Turns, then the turns between two rows, first turn first; the first pair answered
turn F:
[-15  -6 -11   5   4  13 -23  -8  28   6  -8   8]  ->  [ -1 -19  -2   4   3  23 -24   1  19  14 -15  -5]
[  8   0  15  23   1   3 -15  22 -22  15  26  -4]  ->  [-12  11  -3  26   3 -12 -16   3 -13   9  31   9]
[ 20   2  14  -5  -2  10   3  39  12  27 -39 -14]  ->  [ -9  50  -6  17 -28   2  12  12  17  26 -21  -9]
turn D:
[ 11 -23  11  49 -51  18 -12  11  -9  16  19  -6]  ->  [ 31 -59  18  25  -6 -14   9  27 -27 -22   9  11]
[-25  -4 -11  -4   3  -7 -19  -4  10   5 -13  18]  ->  [-26  -8  -3   2 -10  -6 -23  -5   5   5  -7  20]
[ -5   5   2  17 -25  -7 -18 -22   7  11  -3  33]  ->  [  7  -9  17   5 -12 -23 -16 -14  -6  -9  -2  44]
[  7  12   6  16 -31  -1  -2   6 -15   9  12 -22]  ->  [ 17  -9  14   1  -9 -18  11  11 -23 -10  10 -13]
turn W:
[ -1 -23   6  -4  -5  29 -30   1  29  18  -3  -2]  ->  [  3 -20  25   7 -27  17 -37   2   6   7  16   1]
[ 25  30   7  19 -55  42   2  15  11  27 -25 -42]  ->  [ 25  35  14  25 -65  36   5  10  -1  20 -13 -41]
[-18  -5  14  19 -32 -20 -46 -34  -1 -23  33  33]  ->  [-34  20 -12  16 -18 -28 -25 -44   7 -21  24  35]
turn J:
[ 19 -14   2 -12   0  -3 -20  19   7  13 -15   9]  ->  [ 20   1  -4 -11  -1   4  -7  16  11  27 -17  -6]
[ -8  15   1   9  13   3  24 -17   2  12 -25   4]  ->  [-16  20   1  15   5  -6  15 -28  -1   5 -11  13]
[ -3 -13   2  13  -3  21 -22  -2   6   3   7 -10]  ->  [ -2 -14   1  11  -1  25 -19   0   5   0   5 -10]
turn K:
[ 17  -7  38  15 -43  18 -24   6 -15   7  23  -2]  ->  [ 26  -5  35  10 -33  32  -7  16 -16  22   7 -22]
[-15 -11 -11   9  -5  13  -9 -14  12   6 -12   8]  ->  [-15 -13  -5   8  -5  12 -11 -11  10   5  -8   9]
[  5  36  11  10  -6   3  26   3 -25  -1   4 -25]  ->  [  0  39   8  12  -7  -2  23  -3 -24  -1  11 -16]

Each pair is 2 to 3 turns apart.
[-13 -13   4  14 -32  27 -52 -12  26  24   9   3]  ->  [ -5 -31 -20 -30  49 -17  10   2  11 -18 -17  21]  W then D then D
[-24 -13  -2  -1  -3   0 -39 -23  29  -6  -1  29]  ->  [-24 -14 -11  -9   9  -1 -32 -21  34  -7 -12  27]  D then D then D
[-24  -8   3  -3 -29 -39  -4 -40  31  19  10  18]  ->  [  7  -2  11  -3 -30   1  25 -12  24  55 -17 -27]  F then J then F
[ 18  21  17 -12   9   8  23  34  13  16 -12 -46]  ->  [-31  47 -10   5  -9  -9  -4 -11  37   7  12 -15]  F then W then J
[ 10  18 -19   5  10  33  15   1  28  21 -22 -22]  ->  [ 11   4  20  21 -20 -18 -22 -10 -11 -29  32  15]  J then K then D
[  3  -5   9   3   3 -13   9  -2 -32 -18 -10   8]  ->  [ -8   6   8  20 -25   3  -4 -11 -25  -1  -2  -2]  D then D then D
[  9  -2 -10 -14  26  -1  19  12   0  -4 -17   6]  ->  [  3   4  -7  -2  -2  27  -3  10  12  29 -13  -4]  D then W
[ -9  -4 -38  12   1  -8  38   4  -9 -28   6  15]  ->  [ 13 -54 -13  11  -3  19   6  28  -3 -12   0   7]  W then W then W
[ 13 -47  53   0 -41   9 -51  -6 -13 -33  24   1]  ->  [-10 -15 -21 -41  49 -33  33 -19  -2 -62 -14  12]  W then D then W
[ -8 -23  -4 -11  13 -11 -17  -8  14 -17   1  25]  ->  [-13 -16   6   6 -13   0 -29 -12  14 -11  13  19]  D then D then D
[  9  -3 -17 -45  41 -12  24  18  -2  18 -23 -21]  ->  [-26  44 -14   1 -32  -3 -19 -21   6  34  23 -15]  D then J
[-10 -12 -26 -27  15  -4 -35 -31  29   2  -2  11]  ->  [ -1  -4  -2 -11 -22  -9 -49 -34  14  -1  23  12]  D then W then W
